The same turns and mirrors carry the whole set onto itself and the rows of a family onto each other. Which other rows belong to the same family as each row named below? List them in the order they appear above.
These 18 rows form 3 families of 6 rows each.
dolab: [-11.4  27.4 -45.1  -0.3  39.6   4.6 -14.3   9.0   8.2  -1.3   4.1 -15.2
  15.4  28.0  23.6   2.7  -4.2  -9.1 -11.7  29.6 -17.6 -13.7 -28.6 -22.6
  26.5 -14.8  12.0  -2.2  -1.8   8.3  -2.6  17.6 -12.2   7.8 -14.4]
Zuvi: [ -6.3  20.2   9.9  13.3  -5.8   2.2 -52.0 -25.1   6.2 -37.4  -8.5  13.1
  19.9  49.0   0.5  -2.5  43.3 -18.9 -11.6  18.4 -13.1 -20.7 -32.9  -5.3
 -12.5   0.9  10.8 -19.8 -17.0 -33.3  16.2  -4.9   2.5  -6.6 -11.6]
Kurol: [-16.3  37.5 -25.0  44.9   7.9 -23.7   0.5   0.8  20.0 -24.7  15.5 -25.7
 -15.8  39.6  -1.4   5.8  39.4   7.9 -44.0   3.5  -4.5 -22.4 -16.9  13.2
 -32.5  -8.4   3.9 -14.5  -4.0 -45.1   5.2 -12.6 -15.6 -12.6  12.5]
Dil: [ -2.2  38.1  -1.4   1.3  -6.9  -9.7 -44.7 -19.2  -2.0 -47.9 -15.7  17.6
  24.6  44.1   1.4  12.2  36.5 -15.8  -9.4  33.4 -13.1 -16.9 -29.1   1.3
  -7.1  -1.4 -14.1 -26.5 -10.8  -8.7  19.6 -19.0   0.7  -5.2 -11.5]
bur: [ -7.1  29.3  -5.7  -4.3  10.7  12.5 -43.5 -15.9   2.6 -37.4   0.2  11.4
   5.8   1.6 -30.8  13.7 -11.8  22.7 -56.7  30.9   4.6  -9.7 -19.5  15.2
  -1.9  27.9  -3.3 -11.7 -27.9  -7.2  17.9 -25.8 -21.1  -0.7 -10.1]
bako: [  1.7  54.7 -34.7  10.5   5.7  -4.6 -28.7  29.7   1.9 -26.6  48.3 -21.0
   8.1  19.7  14.3 -22.7  -2.2  14.9 -19.8  12.1 -21.4  -1.9  11.6  -5.3
  -5.3  17.8   5.1  19.2  -8.8   0.9   1.9 -18.7 -18.9  15.1  -5.7]
tif: [-18.3  15.3 -14.3  13.8  12.2   3.1   7.5 -23.4  15.4   2.8  21.2 -17.0
   5.6  21.6  -8.4  -7.0  15.8  13.2 -43.9 -16.7  30.7 -27.5 -27.4 -12.4
  28.5  14.9 -10.2   4.3  -7.7 -12.2  47.4   2.4 -13.6 -20.7  -2.8]
Neber: [ -8.6  22.8 -17.4  28.5  25.3   2.0   6.6 -16.7  18.9  -9.4  18.2 -24.1
  18.9  20.8 -19.0 -19.6  12.9  20.8 -50.7  -6.1  26.4 -26.7 -30.0  -9.7
  11.3  -7.8 -12.1  -6.4 -15.8 -22.2  57.5  10.3  -2.9 -18.0 -10.2]
Fimor: [ 13.6  55.7 -22.3  -3.7   7.1  -6.9 -13.8  22.9   2.2 -22.9  40.0 -13.5
  -4.0  15.5  14.5 -16.7  -5.9  19.4 -24.5  16.3 -24.1 -25.2   2.0  -3.5
 -20.3  20.6   1.4  26.2   8.4  -3.4  -9.4 -24.8 -15.4  -1.0 -13.8]
sugem: [  1.8  37.9 -43.3  19.4  34.9  16.1 -27.4  17.5   2.7  10.5  12.3 -17.5
  22.2  41.8  31.2  -1.4   4.8  -1.6 -28.4  29.7  -7.4 -28.9 -28.9 -27.6
  16.5 -15.6  -0.3  -2.4  -2.3  -4.0  16.2  19.3 -16.5   2.0 -19.2]
Vegab: [ -1.6  24.5   5.8   1.3   5.7   6.9 -31.9 -25.7  -4.3 -43.0 -10.2  14.4
  14.4  36.5  11.6   6.9  41.3 -13.4   1.1  14.5 -19.6 -11.3 -27.8  -3.7
 -15.8  -4.1   0.3 -31.9 -12.2 -13.9   4.7  -9.1   2.4 -15.5 -18.1]
Katof: [ -1.6  27.7 -31.0   4.3  29.3  24.9 -20.6   7.0   3.9   2.9  14.6 -14.4
  10.9  39.7  32.5  -0.9  -6.4  -7.2 -13.2  15.0  -7.1 -24.0 -25.4 -29.0
  14.7 -20.6   9.8 -12.8   8.4  -6.1  -7.2  26.3  -3.2  -8.7 -13.2]
Mizag: [ -6.3  20.9   1.9  -8.4   5.0  22.3 -31.1 -19.1   0.2 -29.2   2.8  11.6
  18.0 -14.8 -20.7   6.9 -11.1  12.9 -32.4  20.9  13.8  -4.4   3.2   8.8
   2.4  25.1  -8.3  -8.4 -12.5  -6.3   8.5 -26.6 -32.0  12.4  -4.7]
fopu: [  5.5  59.6 -19.2  -3.4   8.6 -10.4 -19.3  17.9  -2.8 -31.5  39.6  -9.9
  -4.6  15.7  -0.3 -25.2   1.4  24.5 -13.2  40.1 -28.0  -3.7   2.5   6.4
 -12.6  15.6  14.3  25.6  -1.8   1.8   4.2 -16.6   2.7   0.3 -14.8]
vige: [-17.0  22.2 -25.6  23.5  19.8  -3.2  16.0 -12.0  27.9  -4.7  32.0  -6.0
  26.7  18.9 -14.8 -14.7  21.4   2.6 -50.7   1.6  22.0 -34.5  -7.4  -6.6
  28.7   1.3  -9.5   9.9  -1.8  -6.0  47.1   7.1 -17.2 -19.7  -8.7]
rido: [-15.4  39.0 -17.1  32.5  -4.3 -16.3   4.4  -9.6  19.1 -18.8  10.2 -26.8
 -16.6  45.4   2.2   3.9  38.3  25.0 -36.0  16.7   3.1 -19.1 -26.7  26.8
 -32.7   7.7   0.7 -13.1   6.7 -37.7   6.0 -27.7 -12.2 -22.0 -12.2]
Vonud: [-11.5  34.2  -2.7  -3.1   5.9  18.7 -28.3  -3.8   1.7 -46.8   9.3   4.8
  25.0  -6.6 -33.4   6.9 -17.8   7.4 -44.4  23.7  -9.2  -4.5   5.3  15.6
   3.1  22.5 -15.0 -25.0 -14.7   0.1  14.8 -11.8 -17.6  11.7  -3.3]
nevar: [-12.9  37.8 -27.4  35.6 -11.1 -37.6  -6.0 -12.4  21.4 -35.1   4.9 -30.5
  -8.6  38.7  -3.4  -1.1  36.1  22.8 -28.1  11.3  11.7  -2.8 -27.9  15.5
 -27.5 -10.9   9.5 -13.4 -11.2 -41.0  11.6 -27.2 -10.5 -10.4   1.9]

Which other rows belong to the same family as Dil? bako, Neber, sugem, Vonud, nevar
Which other rows belong to the same family as rido? tif, Fimor, Vegab, Katof, Mizag

